(in the rows, 128 means zero)
Each path is a new rotation, seen through one point. The rows after it are directions, each followed by how far the rotation turns it, in deg/step (0 if it stays put).
Each turn is a multiple of 5 degrees from 10 to 175, or 0.
Each row of a path follows its step; steps can be skipped.
path 1
step 0: 145  99  140  139  137  108  114  118  142  156  121  138  104  103  95  123  118  120  103  110  156  150  112  148  103  116  147  141  134  135  125  127  125  149  96  137  125  102  131  91  138  127  177  152  108  138  111  139  122  160  125  125  125
step 2: 131  143  113  122  128  130  159  118  100  121  153  130  121  139  150  130  122  100  114  145  159  158  133  111  148  99  129  142  92  123  134  115  97  128  122  88  127  133  168  110  110  117  141  125  110  101  116  103  135  152  102  141  116
step 3: 123  121  151  140  131  113  143  110  144  112  141  146  106  115  152  155  132  156  124  141  108  120  117  115  146  135  163  142  154  143  124  96  98  128  147  129  156  167  96  108  144  126  96  100  135  127  116  117  148  143  129  98  125
step 4: 133  109  162  129  138  130  125  131  146  124  115  118  181  144  125  133  138  124  120  140  168  117  117  126  113  110  137  114  91  130  135  92  107  128  114  148  109  131  136  121  119  163  115  138  134  146  125  126  134  158  145  134  184
step 5: 129  114  114  148  155  142  134  160  139  134  140  158  145  111  100  124  163  132  152  149  144  124  120  106  109  109  104  139  159  115  116  107  157  115  164  104  137  97  126  116  138  134  104  131  143  126  140  146  119  147  125  112  98
step 6: 99  168  84  131  119  103  119  132  125  141  134  128  134  116  120  103  155  108  106  99  136  151  138  108  127  136  132  104  120  137  136  124  113  151  146  122  116  102  109  113  141  128  124  138  121  102  136  85  132  129  162  131  163
step 7: 102  119  133  122  139  93  164  109  76  124  115  144  155  126  123  138  118  128  131  108  98  98  135  124  114  122  146  153  133  160  145  92  137  109  135  113  136  125  130  167  138  123  137  127  117  113  126  131  100  110  143  105  116
step 8: 136  125  148  120  118  143  113  158  110  125  135  147  120  136  127  144  105  95  114  74  140  146  110  154  98  136  151  129  111  136  135  130  97  99  158  151  104  112  128  123  149  153  114  106  109  148  112  125  141  135  114  141  117
step 9: 103  121  170  115  119  129  126  139  145  160  118  114  113  142  128  136  173  123  134  168  110  143  118  148  123  143  139  131  122  121  104  118  162  83  100  101  117  109  117  137  143  109  105  107  102  120  133  128  126  120  140  125  123
step 10: 127  127  92  124  154  120  129  130  115  133  110  137  126  130  127  124  148  91  130  125  166  139  120  116  128  167  150  150  109  121  135  121  114  131  94  142  127  127  101  95  105  99  153  113  150  133  130  151  120  147  141  169  107
step 11: 99  133  139  159  131  153  167  128  155  124  116  114  134  137  110  98  128  133  138  119  126  111  170  142  145  141  164  148  142  151  111  147  93  131  146  116  136  115  118  145  91  107  106  112  146  125  132  124  110  121  116  103  126
Directions:
124  123  118  134  131  120  131  123  135  126  126  131  126  132  125  126  119  126  132  130  131  118  132  117  124  124  115  131  126  124  125  126  130  130  130  131  125  123  113  130  127  139  121  129  118  128  131  127  133  125  121  127  136 -> 45
133  139  141  120  128  135  131  133  125  141  122  127  126  126  135  131  128  120  135  134  131  129  123  124  127  126  124  129  130  129  123  121  128  130  124  132  131  143  117  129  123  134  121  125  123  135  125  128  127  130  129  133  126 -> 65
123  129  130  127  133  126  124  121  131  125  117  129  136  120  130  126  114  130  124  133  124  120  135  122  124  130  139  127  122  134  122  127  120  141  128  129  130  132  123  130  135  122  134  125  129  129  124  120  127  130  132  130  117 -> 95
131  121  133  130  127  129  126  122  125  129  130  134  127  131  133  122  130  135  130  117  137  119  139  123  119  128  135  128  131  141  131  126  135  119  121  131  127  133  125  127  120  130  129  136  138  130  124  127  126  124  129  137  132 -> 110
122  132  124  125  128  129  127  134  122  128  123  127  127  128  129  128  125  136  131  123  130  130  124  120  135  128  123  125  128  134  136  125  121  130  125  125  148  117  128  129  120  123  128  120  129  126  123  120  118  121  118  130  133 -> 80
133  126  132  132  114  125  124  134  129  138  132  128  119  128  114  124  118  133  127  136  130  138  132  126  129  130  127  133  136  136  124  125  120  125  131  125  128  127  123  132  135  121  128  130  134  126  128  123  139  126  132  130  133 -> 125
131  128  123  126  124  146  127  135  120  126  123  126  126  131  122  127  121  123  129  132  137  119  136  128  128  128  128  128  122  131  126  129  125  124  136  127  124  128  138  125  133  130  116  133  132  128  133  127  121  128  118  123  120 -> 115
path 2
step 0: 111  116  128  133  145  129  147  158  134  130  96  115  126  125  88  136  150  168  143  124  87  137  97  151  137  115  144  136  146  139  127  180  104  141  97  122  130  155  118  108  107  123  136  150  143  111  131  145  118  126  134  162  135
step 1: 119  95  133  135  143  145  119  141  132  159  118  147  109  163  142  137  141  118  95  131  155  154  131  152  117  177  94  122  126  102  142  151  114  120  118  114  132  138  102  109  120  143  128  101  91  154  134  133  120  118  109  129  159
step 2: 128  124  153  154  109  90  147  120  129  130  111  119  127  132  140  122  151  162  137  129  105  111  106  149  145  119  109  123  139  123  77  161  137  131  104  142  124  142  121  124  100  80  157  142  125  162  101  146  150  119  125  124  135
step 3: 101  107  138  165  143  122  127  153  121  119  118  137  107  145  106  110  153  143  104  114  101  161  136  126  101  146  130  147  120  97  110  139  95  112  122  102  118  125  121  124  106  159  96  131  85  115  114  127  114  117  150  157  116
step 4: 139  152  118  142  140  126  118  143  146  137  119  124  118  155  143  148  148  146  129  144  134  106  91  143  114  174  131  121  127  143  119  183  134  132  117  122  114  169  133  90  91  119  160  112  148  141  147  145  127  97  130  124  131
step 5: 104  107  141  136  129  128  137  152  117  128  129  130  134  130  111  128  152  113  93  110  131  155  138  150  148  120  138  110  131  108  125  161  108  124  71  108  134  133  86  127  113  101  156  153  82  129  116  149  135  147  128  151  142
step 6: 130  104  146  143  138  121  157  130  118  157  115  120  102  156  116  135  138  172  130  155  88  118  109  167  114  157  107  157  132  111  113  147  114  113  139  131  123  152  125  137  118  131  111  111  125  174  141  152  102  130  132  119  152
step 7: 120  122  133  159  113  119  96  158  153  116  103  116  116  130  145  102  173  129  96  118  138  118  128  136  94  136  119  124  135  104  88  145  134  143  101  135  145  135  109  92  110  141  158  144  99  135  101  110  133  108  122  131  125
step 8: 100  115  134  159  122  120  123  115  84  112  153  134  127  133  124  139  130  151  143  124  118  122  102  137  127  179  137  134  119  122  122  168  103  116  108  107  84  145  131  139  81  103  127  129  107  126  133  158  129  133  146  138  123
step 9: 122  147  140  152  145  134  141  168  146  125  111  116  102  161  106  141  143  129  112  151  120  143  155  160  125  108  147  142  134  109  127  161  122  130  112  136  160  162  113  94  118  140  154  132  118  147  155  141  115  108  159  150  130
step 10: 141  80  127  125  134  138  132  131  113  148  114  142  134  111  143  130  176  130  115  124  128  108  99  154  102  163  124  139  126  146  120  154  118  128  79  118  126  147  101  130  116  115  132  99  86  140  115  153  119  137  113  100  139
Directions:
119  127  129  126  126  128  128  140  132  128  122  129  135  121  121  131  123  135  127  131  125  125  134  119  123  120  128  131  118  127  131  140  126  130  131  129  140  124  127  124  132  127  138  139  129  132  124  124  139  125  127  122  126 -> 160
135  137  130  125  125  136  122  124  123  124  128  123  118  136  127  124  123  121  131  130  122  124  124  126  133  130  119  127  117  128  129  141  131  123  139  125  128  133  133  130  127  127  122  129  129  142  135  131  130  127  124  122  130 -> 155
132  128  120  127  127  132  123  130  126  125  126  135  122  131  121  132  132  122  130  121  122  133  126  119  127  132  123  140  129  126  136  124  128  128  122  130  133  136  125  146  126  125  131  132  119  120  119  127  129  124  118  129  128 -> 155
118  135  135  118  128  125  126  130  112  129  117  131  129  124  134  127  126  137  128  126  126  129  131  123  127  130  119  128  132  126  134  129  133  124  127  121  128  130  129  129  123  138  128  120  125  123  130  134  129  145  128  133  123 -> 145
126  130  129  127  134  123  130  119  124  122  127  122  130  136  109  128  133  134  126  136  120  136  133  130  122  118  126  128  124  134  131  116  121  128  128  132  126  130  128  120  124  126  126  128  126  133  130  130  124  129  119  128  118 -> 120
117  132  135  126  129  129  124  125  129  126  119  119  128  122  132  128  140  117  132  128  122  130  131  129  130  127  130  128  119  132  116  125  136  137  119  120  127  133  122  129  133  119  127  123  134  123  129  125  133  127  124  122  130 -> 140
path 3
step 1: 132  159  106  123  132  111  97  107  99  113  132  122  152  124  156  117  146  155  149  128  119  120  134  116  146  160  135  112  135  116  110  92  110  134  114  166  160  164  122  116  115  112  152  161  134  118  103  131  108  129  151  169  99
step 2: 125  161  156  79  129  120  132  73  130  113  125  116  164  118  166  133  126  114  164  120  87  130  133  148  121  89  105  158  119  114  131  152  121  122  130  109  100  110  120  131  124  115  116  129  126  119  122  133  139  119  152  159  123
step 3: 144  139  164  146  133  132  159  129  144  156  112  121  145  114  138  173  121  96  90  128  126  113  132  115  121  109  151  119  150  142  155  152  135  130  127  117  104  140  118  141  105  162  152  149  124  97  120  135  149  143  172  100  153
step 4: 137  99  118  136  119  88  71  135  155  130  132  116  129  155  114  147  137  132  99  152  164  120  92  121  139  117  116  127  171  122  119  116  138  127  142  113  142  113  137  138  158  160  110  128  152  133  129  130  177  140  128  104  147
step 5: 134  113  89  121  83  110  157  142  94  119  121  134  139  130  116  75  140  152  96  120  113  159  138  126  150  121  111  124  109  138  117  122  140  135  110  117  144  146  144  130  151  150  117  118  144  113  143  116  160  103  104  101  93
step 6: 75  130  124  149  127  157  144  113  74  139  123  147  124  126  119  121  129  138  155  140  121  144  151  143  105  111  156  82  130  153  121  130  97  119  121  119  142  126  140  134  111  104  126  105  119  151  105  112  165  124  93  158  131
step 7: 141  155  115  162  183  113  155  125  120  128  115  106  148  165  146  134  101  138  132  125  133  94  112  141  143  119  139  111  97  106  89  141  111  122  136  156  127  134  103  157  113  117  139  121  123  148  130  124  95  120  129  159  152
step 8: 128  120  125  121  128  101  145  91  183  111  132  98  153  103  125  124  146  122  144  149  141  116  133  144  147  133  110  156  117  126  141  106  161  83  125  162  117  121  111  106  103  110  142  133  138  120  99  100  114  122  138  120  165
step 9: 91  156  140  108  125  111  136  158  136  160  120  83  123  149  139  147  107  115  112  147  111  139  146  123  117  153  106  165  146  106  179  125  154  136  118  88  126  113  146  90  117  131  147  115  131  116  143  118  137  122  137  109  118
step 10: 131  138  124  124  113  143  139  135  143  151  146  172  108  153  152  146  150  149  114  167  114  116  90  135  148  144  169  114  165  124  137  121  122  143  133  94  144  159  146  115  131  108  103  157  147  136  145  146  145  133  138  99  106
step 11: 158  112  124  137  129  122  114  78  126  132  129  135  126  151  133  97  98  132  140  98  133  150  97  116  131  87  131  106  99  123  149  117  99  150  127  136  146  103  119  127  136  112  95  137  132  126  117  156  147  125  101  84  91
Directions:
126  121  131  123  131  133  132  120  129  130  132  132  130  137  137  116  127  136  132  124  120  123  131  127  132  131  130  124  122  134  135  133  121  132  124  118  137  132  128  128  131  127  127  132  116  134  124  137  133  130  131  139  130 -> 80
133  119  116  120  109  129  129  118  129  126  128  123  129  125  137  125  122  135  129  125  128  132  130  120  131  129  126  139  127  128  126  123  131  129  126  129  123  120  118  127  121  129  128  119  130  124  126  127  129  129  123  133  126 -> 110
123  127  123  122  132  122  124  126  121  133  132  132  110  132  127  121  132  127  123  126  128  136  124  125  121  122  137  121  122  121  123  129  126  115  123  131  129  134  121  129  130  125  125  121  126  121  121  129  126  126  132  129  119 -> 65
